Each path below is one point turned by a fixed rotation once a step. After each direction that follows a path, write how fast that rotation turns it, in degrees each step (0 if it stays still).
Each turn is a multiple of 5 degrees from 10 to 175, or 0.
Each row of a path follows its step; steps can be skipped.
Path 1:
step 5: [ -8  34 -10  44  48 -19  -7   1  10  28  66 -10  20 -36  47   0  27   0
  42  15   2 -11  26  51  35  77  22 -11 -15 -24  -8   9   2   2  -9 -49
 -45  -3 -13  -1 -67 -54  49  16 -19 -11  25 -27  15  25 -30 -56 -38]
step 13: [-32 -55 -38  -5  -1 -35 -29  17  53  -7   7 -47  71 -18  -5  -5 -19  -7
 -14 -28  59 -41 -24  -9  -7  21  55 -15 -59 -40   3 -12 -17 -12  14 -26
   6 -17 -26   2  -2 -13 -13  16 -44  47  45 -33 -29  33  24  -7  77]
step 18: [-35  65 -51  38 -10  -8  27  22  13  68  28 -10  -4 -30   2  36 -74   0
  -4 -42  -6 -31 -23  -6 -31  -3 -12  36 -16 -20  24   0 -18 -28  30 -51
  33  65  28  43 -27   8 -17  18  12  16  27 -73  17   3 -10 -17  22]
step 22: [  3 -56 -25  64  11  27  45  -8 -32 -18 -11 -13   8 -21 -31  30 -42  15
  -3 -30  23 -26  21  75   2  -3  20  -9 -79 -23  66  11  56  25 -16 -45
 -17 -12   9  28   7  31  27 -46 -13  32  -7 -20  12   1  -9 -29 -52]
step 29: [ -23   23   -2 -106  -12   -1  -13   21   -9   -7   25   15   11    0
  -31  -15   12  -54   26   -7   31  -73    6  -44  -30  -22   17   40
  -10    5   36    3   -1  -40   33   57   12   19  -16    6    5  -37
   -5    5  -49   32  -55  -18  -42  -16  -35   28  -40]
step 32: [ 17   9 -30 -28  13  28   6  41 -40 -19 -10 -14  53 -33  13  -2  -3 -16
 -16  -3  20   8  53 -28  31 -17 -39 -35  -7  40  50  31  21 -30  39  -9
 -21 -38 -97   5 -16 -25  34  37 -38   7  29  -1  25  34 -18  71 -32]
step 33: [-61  25 -17  -3   1  18   5  47   8   2 -12  31  -7   8  36 -11 -17 -16
  19  28   7  -5 -13   7 -32  29  53  33  52 -64  26  12   8  43  24 -22
 -51  10 -38 -39 -48  45  19   6   7 -36 -75  32 -14   2  19  27 -73]
step 35: [-27  -2  16 -60  17  44  21  60  -9   3  65  27 -29  26 -12  42  20 -12
 -34 -30  32   4 -24   4 -37  25 -36  21 -61 -16   2  -3  24  -8   7 -39
  -5 -13 -62  60 -38 -35   8   9 -32  11 -21 -20  27  56  37 -33 -29]
step 39: [-56   2   9  34   3  -7  47 -58   2  45  50 -31  -4  13 -29   1  -3  14
  46 -69 -40 -16 -65   6 -25  54  17   6  -4  -3  51  -5  20 -31 -28 -20
   2  16 -26 -15 -42   9   7  53 -15 -40 -49 -33  -2 -42   4 -12 -39]
Speeds:
[ -2   4  -1 -12  -2   1 -13  -3  -1 -16   4  10  -6 -18  -5  -5  -5  -1
   5  12   6   9  -1 -10  -3 -20   1  -2  12 -19  -1   0  -7   6   1  18
 -12  -4   1  -6   4   8   7   4  -1  -8  10   0   3 -12   4  23  -8] | 85
[  2   7   3  -3  -5 -19  -8   9   7   8   3   4   1   2   6   8  -2   8
  -7   9 -21   8 -14   0   2   5  -4 -12 -10   1   4   8 -10   9 -24   8
  -2   1 -18 -10  10  -1   5   7 -12  -2   1  -9 -14   5   5  -8 -10] | 10
[ -8  -2  13  -1 -14   7  -4   1   5 -11 -24  -5  -2   0  15   8   8  -2
  10   3 -12  -9   2  20   4   5  -8  18   4  -3  -6   8  -2   5   2  11
   1   9  -3  -5  -9   0  -1   9  -9   7   4 -10  12   7 -16  11   3] | 80
[  3  18   6   3 -14   6   8 -14 -10  12   2   5  -2  -9 -16   8   1   3
  -4   4  -3 -17  -5 -10  14   5  -3  15   5  -2   1  -8  -1  -8   7   7
  -2  -2   5  -4  19 -11  -8   6  -5 -21   4  -9  -2  -3 -10 -10   0] | 35
[  7   6   7 -10   4   2   3 -11  17 -15  15   9  -7  -2  15   7  20   4
   5   1  15 -16  13   0   6 -10 -10 -13 -12   7   2  -3  -1 -12   0  -2
  -7   5  -4   4   2   1  -5  -1  -5   1   9   8  -9  14  -7  -2 -12] | 120
[ 13  -1  -7  -3 -10  12  -2  -5   7 -11 -15   5   2   5  -9  -2 -13  -9
   1  -8   6   0  11  -6   8 -21   0   1 -16   2  -7  -3  12  20 -13  -6
  -3   0  -1   8   2 -13   0  15  -3  -1  -7 -16  -3   5  11  -7   5] | 115
[  3   1  -2  -7  16  -3   3  10   5 -13  13   5  17  -5 -13  -6   8  -4
  -3   4  -2  13   4   3   4   4  -1  14  11  10 -11   1   6  -8  -7  -1
  -6   6  -2  -2  15 -19   5 -13 -14  11  -7 -12  19   3  -4   0  -6] | 120
[  8   4  -8  -7  -2  -9  11 -16  -3   3  -2   8 -11   0  -2 -12  -6   5
   8   7  -5  11   6  17  -6  10  -5   3   2   3  11 -11   2   4  10  17
 -13   2  -8   7  -4  -1 -24  -4  -6  10   7   0   6   4  21  -9   4] | 95
Path 2:
step 3: [-16  -1 -19  30  13  -9 -15  31  16  30  39  -2 -43  33 -23  43 -13  21
 -11   2  19 -12  21  -9 -40  49 -11   0 -37   6 -72 -24 -14 -46 -26 -35
 -39 -42 -21   3  -2  -2  -8 -82  34   8  38  26  -3 -47 -31  39 -18]
step 4: [-23  -6  24  44  63   9  39   1 -11  12  -7   2   3  44 -43 -30  22 -28
   0   0  10  54 -14  -1   7  42 -19 -65   2  -1  23  20 -17  41  -5  60
 -12 -15 -35 -22   3  49  58  38  25  43 -28  43   2   6 -11  -4 -19]
step 15: [ 29  31 -18 -14 -17  18 -36  32  13  50 -27  31   7  15 -23  -5  18  23
 -20 -17  43 -35  33  -4  -3  78  29  -1  37 -37   4 -26 -41 -17 -24 -31
  27   5   7  -7 -65 -69 -18  29  34  34 -19 -47   2   5  12  25 -10]
step 18: [-50  11   9  15  -7   3 -23  34  -1  17 -36  -4 -47  22 -33  45 -12  28
 -10   5  33  -5  23  22 -47  36 -12  15  33 -35  16   2 -11  10  27 -34
  19  19  39   4 -13  10 -13 -11 102  20  54 -23  -5  17 -53 -50  14]
step 21: [-24  29  -6   4   8  19  58  37  10  33  16 -22 -67  -6 -50  -6 -32  12
   9   7 -14  26  33  -2 -20  19 -48  15 -25  34  74  12   8  23  22  14
 -16   1 -38  37 -47  80 -11  -1  38  -5  16 -32  15 -19  -2 -24  16]
step 30: [ -7  -1 -29  13  13 -25   9  11  19  54   3 -14  13  44  14  45  11  75
  14  17 -11 -44 -31  23  -5 -36  13 -13  24  -3 -50 -72 -67 -31 -22 -31
  -1  -8  41  -2 -37   6 -29  14 -18  17  41 -22  17 -23  -1   2 -43]
step 35: [ 12  -6 -18   4  62  -7 -23  34 -22  51   8   3  22  20 -16  22  41 -15
   5  28  43 -38  -9 -31 -13  41  -6 -21 -25 -20 -53 -25 -42  24 -15 -26
  -9 -26  30  -8 -43  31  30 -37  19 -23  89 -12 -17 -20 -28  29   6]
step 42: [  6  -3  -4  27 -20 -38  -8  32  75  -8   0   7  22  -6  15 -62 -30  -1
 -31  16 -20   9  15 -25 -31  12 -11 -38  55  14 -12 -45  -8  13  20 -16
 -13  25   4  29 -28 -83  -2  15  20  50 -15  17 -32 -64   4  27 -35]
step 43: [ -3  19  20 -11   4 -34 -43   4  14  55  44  15 -22  25 -17  34  39 -12
  23  44   7 -20  20  25 -62   9 -19 -27 -25   0 -10   5  35 -16 -27  20
  -3 -52  35 -30   2  61  17 -64  44  36   6   8  24 -48  10  40 -15]
Speeds:
[  1 -10 -10 -14  13  -8  -5   2   3  -1  -5   5  -8  -1  -6   5 -17  -2
  -1 -20   3  -5  -3  -8   4 -14  -4  -8  -7   2   1  11  -8  -2  13  -5
 -16 -10   0  -2   9 -16  -2   4  12  21  -6   5   3   5   7  14  11] | 130
[  4 -11  -8   6  -1   8  -2  10 -18  -7  -8  -9 -10  -5  -2   5  -8   3
   1   9  -5  -5  -9  -4   6   5  19 -12  -5   0   4  12   3  16   9  10
  -7  12 -21   3  -3   4   6  -6  -4  -3  26  -7  -2   0   2   5   3] | 25
[ -7  -8  -4 -11 -21   1   0  16   3  11   8  -4  -2   3 -20   5  11   1
  12   1   4   6  -8   6  -4   8  -7   1  -5  -1  -2   1  -8  -8   7  -4
   3   8   8 -20   5  -2 -15 -15 -11  11   9   3 -14  -3   3  -7  13] | 145
[ -1   6  26  -8  11  -1  -6  10  -5   0  -8  -7  -6   1  -3   6 -13   4
  -8   6   8 -10  17  11  -2 -10   3  12  13   8   6  -1  -7 -19  -5  -5
  -6   1  -1 -11  -4   7  13 -16  -6   5   9  -6  -6   3  -8  10  -2] | 145
[ -2  -3  -7 -18  -7  13   3   9   8  10  -9   4  -2  11  -5   7  -8   2
 -11  -3  -2   0   8   1  -5   2  -4  -2   7  -1 -14  15  11  -2   9   0
   8   8  -6  22   2   2 -10 -18   0 -12 -12   2   5  19  -6  -1 -15] | 140
[  0  13 -21   1   5  -2  16  -8   1   1   2  10   3   6   5   8   8  12
   1   0  -8   8  11  -6  -3  -4  -5  -5 -12   9   6  -3  -1  -6 -11  11
 -18 -11   4   6  -8  13 -10 -13  -7   7  14  -8 -15   7   5  11  -9] | 80
